(in the rows, 128 means zero)
One turn moves every row onto another: examples first, then more rows asked:
babed: [128 100  82 119  94 166 149 146 137 149 145 140  74 108 124 161 140 127
 130 132 173 126 128 148]
Mir: [127 106  86 120  87 164 144 154 134 145 150 130  69 107 122 153 131 132
 124 137 164 124 119 156]
pez: [122  75 108 119 142 134 140 136 137 136 150 144  96  92 105 147 158 127
 125 144 148 120  94 173]
vug: [129 102  79 103  88 165 152 144 143 157 163 147  67  97 114 149 144 136
 129 142 157 113 116 141]
mogad: [111 115  88  98 132 140 154 136 166 144 129 158  94 103 109 161 119 132
 158 173 142 104  86 141]
kuz: [102 106 120 114 133 129 133 117 135 156 148 137  96  77 127 176 150 164
 123 150 153 125  99 150]
dedid: [128 108  72 105  85 164 146 142 141 168 157 147  64 103 123 152 146 129
 126 153 150 115 108 137]
pem: [130 107  81 107  92 157 141 147 142 146 156 143  64 102 129 154 157 134
 115 147 168 134 117 141]
Sizi: [126 132 124 123 101 136 145 119 134 144 129 157 125 103 139 159 153 114
 150 166 125 111 109 130]
mida: [122 101 114  97 127 126 122 124 148 153 124 160  74 105 103 124 143 147
 124 160 131 114  90 133]
bigu: [132 124 111 123 113 133 143 118 146 133 129 158 125 103 138 137 158 118
 159 153 124 129 112 133]
sotif: [124 138  97  92 135 131 138 125 135 155 133 143  76  84 115 169 136 122
 134 169 172 128  96 126]
lis: [129 108  81 110  94 158 146 150 141 150 161 132  63  96 122 149 144 134
 125 134 164 133 119 140]
Nopo: [131 126  87 105 149 138 136 132 145 147 128 152  72  85 117 163 125 108
 137 170 158 121 115 132]
Zul: [ 93 128 109 104 115 176 144 116 130 136 142 131  83  86 110 156 137 142
 133 177 155 105  87 152]
Rut: [ 99 113  98  90 129 135 155 134 164 141 132 150  99 115 113 156 117 134
 152 168 132 100  95 150]
Dudor: [123 132 125 120 104 143 147 115 137 133 133 157 127  96 144 151 157 119
 150 160 127 120 113 139]
Pizum: [102 118  85 106 130 133 145 154 161 139 124 148 111 107 114 148 126 117
 141 173 144  98  88 153]
modun: [130  85  97 115 142 139 129 143 123 130 140 150 101 100 112 155 141 114
 114 155 159 124  87 162]
rik: [124 123 121 122 119 135 146 121 155 132 135 162 123 107 141 147 166 116
 147 156 121 130 103 134]
tuk: [130 132 122 128 114 146 144 111 139 142 137 163 124 103 139 152 152 116
 149 165 120 124 101 129]
muna: [ 99 139 106 139 129 161 140 141 111 127 123 141  93 104  97 145 138 129
 137 158 149 101 101 142]
Bar: [124 112 123 125 107 138 140 112 152 140 136 148 125 110 142 134 152 131
 152 153 118 136 102 140]
mosap: [ 86 126 109  99 107 159 138 118 135 153 142 132  83 102 100 153 149 150
 131 161 143  93  79 144]
Zisom: [ 96 112 119 129 144 133 146 139 139 150 145 134  94  89 125 181 154 148
 117 143 147 134 108 158]
tasez: [120  72  95 117 141 148 138 137 141 135 138 147  91  97 107 143 153 124
 115 154 136 118  94 171]
nuf: [116 126 136 132 100 137 133 113 137 139 135 141 119 112 146 156 144 132
 147 156 124 124 104 133]
Leg: [ 87 123  95 134 141 141 134 128 146 164 135 139  70 114 112 146 144 160
 129 142 136 119 119 146]
garar: [ 99 139 109  99 109 164 144 126 135 139 147 136  88  97 106 157 128 140
 136 181 143 101  81 159]
Bakin: [121 100  76 124  84 167 140 143 137 160 146 139  69 111 124 155 131 127
 140 141 158 103 113 146]
livi: [130 104 124  92 133 133 133 110 129 151 139 148  73  92  98 138 145 137
 124 158 125 122 100 126]
mazi: [122 109  74 101  86 169 148 143 146 160 155 143  65 108 125 156 139 135
 128 140 147 124 115 139]
gabi: [120 122 130 130 112 135 140 113 147 131 124 151 115 112 138 139 163 129
 152 146 122 134 100 137]
borak: [124 100  85 126  91 160 134 147 136 138 145 135  68 110 127 155 142 132
 128 134 175 122 121 149]
ved: [104 110 111 117 146 127 153 129 129 146 151 129 108  85 123 181 150 144
 125 151 150 136 111 158]
mife: [106 139 103 141 137 149 125 138 109 138 139 132 107  86 109 153 140 120
 126 158 155 106 104 134]
rone: [103 133 104 136 139 151 137 141 109 126 133 136 104 114  99 134 132 122
 132 157 143 109 109 140]
delu: [ 93 109  91 134 141 131 123 142 144 158 137 149  87 129 110 152 138 145
 127 132 134 103 109 150]
vedor: [134 108  87 104  87 170 144 141 138 147 150 138  65 103 120 157 149 132
 117 140 162 132 122 140]
pul: [120 113 122 126 110 126 135 118 146 132 138 148 120 115 144 136 157 137
 150 149 125 140  98 129]
zum: [130 118 111 117 111 126 149 123 143 136 133 164 126 106 136 139 167 120
 152 161 127 126 102 128]
fide: [129 108  80 116  86 164 148 149 138 158 148 147  67 110 116 154 128 135
 131 142 158 107 125 149]
doda: [122  99  75 118  89 175 147 145 132 156 149 145  71 113 120 146 134 127
 136 132 155 115 116 143]
baniv: [119 128 129 132 108 143 144 105 140 143 127 151 120 108 143 156 147 132
 158 156 125 129  98 139]
ked: [133  93 120 103 139 140 128 121 141 151 143 153  72  91  99 139 146 134
 117 159 127 130  87 126]
feti: [ 88 131  98 142 140 135 132 136 132 162 144 133  78 115 111 142 136 151
 139 137 135 117 109 151]
roz: [141 129 102  95 143 127 134 129 148 146 136 159  73  90 106 160 133 115
 134 170 157 118 115 134]
Sikuf: [119 131 134 127 105 141 138 110 141 147 135 150 118 107 147 145 148 130
 145 155 120 131 114 134]

Mir -> gabi
dedid -> Sizi
Now find these:
vedor -> bigu
rone -> Leg
ked -> roz
mida -> sotif

One turn moves every row onto another: examples first, then more rows asked:
zapa: [149 107 140 108 114 125  95 125 104 117 134 122 145 137 153 123 128 108
 161 139]
Tur: [150 123 139 156 133 108 105 117 150 130 158 151 100 127 147 141 128 127
 129 132]
Nuvis: [121 147 126 156 135 118 103 122 119 126 136 151 110 119 171 156 135 112
 138 151]
tevav: [114 128 140 155 100 115 127 123 136 100 138 115 120 127 131 122 112 114
 142 170]
zosem: [109 120 147 158 100 111 126 122 133 102 137 116 112 128 130 122 111 117
 137 165]
Gogi: [144  95 140 117 117 124  95 123 100 110 127 120 136 132 164 124 127 113
 149 125]
kob: [ 89 121 150 117 101 126 105 123 132  98 124 114 114 106 148 127 120 115
 151 150]
dumep: [ 92 141 146 160 120 114 114 118 105 124 132 135 102 128 153 143 118 119
 136 153]
vap: [129 132 143 113 134 124  86 118 150 128 150 150 104 108 162 141 135 125
 147 118]
nibe: [142 117 138 128  79 123 135 132 148 116 119 116 136 130 161 137 121 119
 144 131]
Fepo: [ 96 153 143 153 119 116 115 120 108 128 138 135 111 131 145 141 118 114
 147 164]
gava: [113 141 143 153 133 109 101 117 116 140 142 152  98 128 152 158 132 114
 138 154]
ziru: [148 107 153 127  91 111 124 124 151 141 131 134 111 139 154 146 124 129
 133 111]
Kogi: [152 120 153 119  89 113 125 127 155 147 138 134 120 143 142 145 125 124
 146 125]
zeve: [101 157 131 156 122 124 115 123 110 118 134 134 119 125 159 141 122 113
 147 163]
Zib: [132 109 158 124  75 110 132 128 144 133 124 118 118 140 139 138 117 123
 140 132]
san: [126 132 146 112 134 122  86 117 150 132 151 150 102 111 156 141 134 125
 149 120]
Rufu: [142 100 155 107 113 117  94 122 100 127 138 123 132 143 138 125 126 113
 158 139]
ramim: [134 102 149 132  77 116 133 129 143 121 116 116 120 132 158 138 118 124
 133 121]
Zub: [146 113 147 106 118 124  96 122 103 128 144 125 139 143 145 119 124 114
 162 132]
zuf: [ 96 144 133 162 122 122 116 120 108 113 128 132 111 122 167 141 120 118
 136 151]
Mafiv: [152 131 138 152 132 108 105 118 153 133 163 152 105 130 141 139 129 123
 135 138]
Luz: [140 124 147 120  75 118 134 132 149 129 127 118 133 138 143 137 120 116
 151 142]
burog: [154 112 138 130  92 119 125 129 154 129 126 133 124 131 169 144 127 126
 135 110]
petag: [152 126 131 157 134 113 105 118 152 123 156 151 106 124 156 140 130 125
 130 130]
guf: [ 91 125 148 116 101 126 105 124 133  98 125 114 117 105 148 126 120 114
 154 154]
Mef: [119 153 132 149 133 115 102 120 120 136 143 151 110 126 157 156 133 109
 146 159]
Naf: [138  88 155 115 114 115  94 120  96 120 131 122 125 137 151 125 126 117
 145 124]
Fis: [128 135 144 110 134 124  86 118 151 131 151 150 106 111 158 140 135 124
 151 121]
kag: [126 130 145 114 133 122  85 119 150 129 149 150 102 109 160 141 134 126
 147 117]
Puv: [149 108 138 114 120 129  98 123 102 116 136 124 143 135 163 119 126 116
 155 122]
nul: [114 136 135 160 135 112 102 117 115 130 135 149  98 121 167 157 134 117
 131 143]
Fevu: [154 134 129 152 134 114 106 119 155 126 160 152 112 127 150 140 130 122
 137 138]
kuv: [115 124 135 159 102 117 127 123 135  92 134 115 122 122 142 122 113 115
 138 165]
fuvur: [ 88 121 153 115 101 123 106 122 133  99 126 115 112 107 144 127 118 116
 152 152]
gotus: [ 90 125 151 114 100 124 105 124 133 100 127 114 115 107 143 127 118 115
 154 154]
ligil: [160 126 137 121  91 122 126 130 158 134 134 133 134 135 159 142 127 120
 148 125]
Nugi: [139 100 158 111 115 117  95 118  98 131 141 125 125 145 143 121 122 122
 151 122]
Rakom: [111 118 141 162 102 113 127 122 133  94 132 114 114 124 140 122 111 119
 132 159]
loz: [142  95 148 119 120 123  96 120  99 118 133 124 128 137 160 121 123 122
 145 113]

Puv -> Rufu
ziru -> nibe
Now find these:
Rakom -> Fevu
guf -> san
gava -> zuf

One turn moves every row onto another: examples first, then more rows asked:
Filal: [108 131 116 131 151 123 133 143 145 126 126 105 122 162 125 123 149 106
  93 139]
Febo: [132 131 119 140 150 132 116 142  91 134 128  97 116 131 136 117 108 131
 134 130]
Vizi: [136 106 107 137 148 117 104 138 131 125 119 150 132 156 148 109 143 103
 115 122]
Bufef: [128 131 119 130 159 134 124 134  86 144 123 109 114 141 136 124 104 127
 116 133]
Zeluk: [140 111 111 118 129 118 141 135 150 129 102 145 139 121 141 103 139 142
 116 154]
Sudi: [132 113 104 149 132 132 140 117 122 133 134 117  92 157 129 128 130 120
 115 104]
zol: [132 111 123 121 128 116 141 123 163 118 106 140 133 119 137 110 138 136
 115 149]
pibag: [111 119 129 128 162 130 113 133 125 127 108 103 130 112 130 103 136 132
 133 161]
Fetiz: [135  98 109 121 127 150 134 122 147 126 138 144 119 147 130 123 146 162
 107 123]
bas: [116 138 130 125 153 131 114 130 127 129 112 107 119 110 139  94 132 130
 117 162]
lapat: [136  94 124 119 137 124 139 135 151 116  96 141 134 123 128 112 138 134
 119 156]
Fuba: [128 115 100 144 124 144 134 127 122 118 128 108  97 166 140 122 121 124
 119 105]
bugis: [129 128 133 129 155 123 110 134 129 127 108 111 132 104 136 101 125 134
 135 153]
Dos: [131 128 111 143 151 125 120 141  92 148 116 105 116 132 134 116 106 120
 126 130]
div: [138 118 107 145 121 136 140 131 113 121 139 105  99 157 128 131 120 133
 119 107]
Vor: [128 121 103 150 127 143 130 124 116 126 142 109  91 156 122 120 126 133
 116 109]
mus: [141 102 116 124 117 141 142 123 152 111 131 130 118 151 123 133 134 156
 106 120]
pivop: [120 127 107 136 155 135 120 139  91 139 118  96 125 146 141 120 109 129
 134 131]
Ziri: [135  93 117 117 122 154 137 129 145 108 125 141 114 156 130 126 133 153
 102 123]
pumib: [121 119 118 117 169 139 109 133 136 132 132 132 146 168 133 126 134 122
  97 123]
kuren: [142 108 126 117 135 121 133 128 161 117 104 137 142 120 130 116 133 148
 120 148]
gufe: [118 109 116 134 137 133  95 155 118 117 136 137 113 144 143 106 163 130
 109 144]
sela: [120 119 111 124 138 118 132 174 109 129 123 126 127 155 134 126 146 127
  98 157]
zafu: [117 127 136 121 157 133 108 132 128 135 113 114 132 105 138 103 126 140
 120 156]
gidaz: [137 103 108 121 120 140 147 125 138 119 135 145 122 155 125 130 130 160
 105 124]

Fuba -> pivop
Bufef -> bas
Vizi -> pumib
Now find these:
div -> Febo
gidaz -> Vor

